Named turns come first, each shown by rows before and after it. Which turns, in which order, take the first row of each pair that follows to the second? Write the first one first, as in the answered first pair.
turn Siver:
[ -4   4 -23  -2  -1   5   0  -4  -8  15   6  20   0   1   6   6   0  14
 -11   1  13] -> [  1   0 -23  -1   7   9  -9  -2  -6  18  10  21  -6   0   3   9   6   4
  -9  -1  10]
[  9   8 -22 -17  -3   5  -3   1  13  17  -2  22  -4   0   3   5 -17 -16
  -5  14   6] -> [  8   4 -21 -15   0  10  -4   5  13  13  -5  23  -6   5   1   3 -10 -18
  -6  17   5]
[ 12  -5 -11  -8   5   6 -12   3   6  13   7  15  -1  -5  -3   1   6 -17
   5   5  -3] -> [  3  -5  -8   1   0  11   3  13   8   2  -5  15  -2   6   0  -8  10 -11
   0  21  -3]
[ 4 -4 -8  1  2 -5 -1  3  2  9  2  2 -2 -3  6  5  4  2  0  4  3] -> [ 3 -6 -7  3  3 -2  2  6  3  6  1  2 -3 -1  4  1  3  3 -2  7  2]
turn toz:
[  7  -3   5   2   7   8 -10   8   1 -10   0  -7  -1   1  -7  -2  10  -7
   4  -7  -1] -> [  8  -4   4   3   7   1 -13   2  -3  -2   4  -9   3  -5  -4   2   9  -2
   6 -13   2]
[ -9   2  -9   2   8   2 -19   0   0  11   0   9   1  -3  12   2   4  21
   7   7  -4] -> [ -7   2 -11   0   5   6 -13   2   2  11  -2  10  -1   1  12  -2   1  21
   5  13  -4]
[  6  -6  12   2  -3   4   2   3  -4 -14  -3   3  -5   9  -8   3   4  -7
  -1 -11  -9] -> [  5  -8  11  -1  -2  -3  -3  -3  -8 -10   3   0   0   2  -8   6   5  -4
   3 -18  -7]
[ -9 -11  -5   3  12  -4  -6   4  -2   9   5  -1  -3  -5  13   1  10  22
   0  21   6] -> [-10  -8  -6   4   9  -2  -1   7  -1   9  -1   1  -2  -3  12  -1   8  19
  -1  25   5]
turn Muko:
[  6   4  -7  -8 -12  -6  -4  -1   6   3   3   2  -1  -6 -10  -8 -10   6
  -4  -3   2] -> [ 5  0 -9 -8 -9 -3 -3  3  5  4  2  5 -1 -4 -8 -7 -8 12 -4  1  4]
[-10   5   4   2  -4   6   9   2  -2   9  -8  11   2   6  17   1   2  10
  -5   3  12] -> [ -4   9   2  -1  -3  14   9   4   1   4 -13   9  -2  16   9  -2   2  -6
  -6  -1   3]
[  3   5  -3   2 -16  -1  13  -5   3  -4 -12   3   9   3  -4   1 -21  -9
  -9  -2  -1] -> [  1   5  -2   4 -16  -7  13  -9   0  -2  -8   0  12  -2  -1   4 -21   2
  -9  -6   4]
turn sodat:
[  4 -19  15   9  11   6 -17   0  -4  -3   4  -5  -7  11 -11   3  15   3
   3  -7  -5] -> [  0 -20  11  10  10   7 -10   6   0  -4  -1  -1  -8  13  -7   0  17  10
  -3   8  -4]
[  6   0  -1  -4  -1  -6  -6  -3 -11   3   5   5  -3  -4   8  11   1  -1
   5  -3  14] -> [  5   1  10   1  -5  -2   4   0 -11 -10  -5  -3  -2   5   2   3   1  -9
   6 -10   7]
[ -2   3   4   3  -2   4  10   1   1 -12  -5  -7   2   2  -5  -6  -2  -3
  -1  -2  -5] -> [-3  1 -7 -1  0  1  7  2  5  1 -1  2  1 -2  3  1 -1  8 -3 15  4]
Now pairs of rows:
Between the rows of a pair lie 2 to 3 turns.
[  5  -7  -8  -4   7   1 -11   1  -1  16  13   6   0  -8   7   9   1   8
   1  10   1] -> [ -1 -10  -1   5   5  11   0  14   1   1   0   5  -3   3   7   0   8   9
   0  20  -2] -> sodat Siver sodat
[ -1  14 -18 -12 -16 -13   7  -9  -5  18   8   0  15 -10   6   2  -7  18
  -5   1  13] -> [ -3  14 -14 -10 -18 -12  11  -6  -2  15   5   1  13  -7   8  -1  -8  20
  -6   7  12] -> sodat sodat sodat
[  4   7  -8 -10 -11  -4  -5 -14   2   5   8  11   7   1   4   6 -15  -5
  -4  -9   2] -> [  8   1   0  -4  -4   9  -7  -3   4 -11   0   7   2  13  -4  -2  -4 -22
  -1 -11  -9] -> sodat Siver Siver
[ 0  2  7  7 -2  4  5  4 -4 -9 -7 -6 -1 10  1  4  1 -6 -7 -8 -8] -> [ -5   5  -4   0  -4  -3   3   1  -2   9  -1   0   2   3  11  11  -7   7
 -12   3   3] -> sodat Siver
[  4   3  -6  -5   1  -7  -7  -5   0  16   7   2   1 -15   2   4 -10   0
  -1   0   8] -> [  8   6  -5  -6  -1   6  -3   3   7   8  -4   4  -6  -2  -3  -3 -12 -18
  -2   2  -2] -> Muko toz Muko
[ -1  13   3   3  -7   0   2  -7   2  -3  -5   6   6  12  -8  -6 -14 -11
  -2  -4  -5] -> [  4   0   1   3   9  -4 -20  -9  -1   9  11   5  -1   1  -6   4   1  -8
   4  -7  -4] -> Siver Muko Siver
[ -1   0 -11 -16   2  -6  -8  -7   9  16   7  10  -2  -7   2  15 -12   6
   7   2   3] -> [  0   1  11  -7   1   8   0  -2   5 -14  -5  -3  -4   7 -12   1  -4 -16
  12 -14 -17] -> sodat Siver
[ -3   3  12   2   4   3  -8  -8  -4  -3   3  -9  -7  -2  -8  -9  -3  -9
   5 -19  -6] -> [ -3  -3  -1  -6   9   0 -18  -3   2  17  11   2  -9 -11   3   2   2   4
   2   0   1] -> Siver sodat sodat
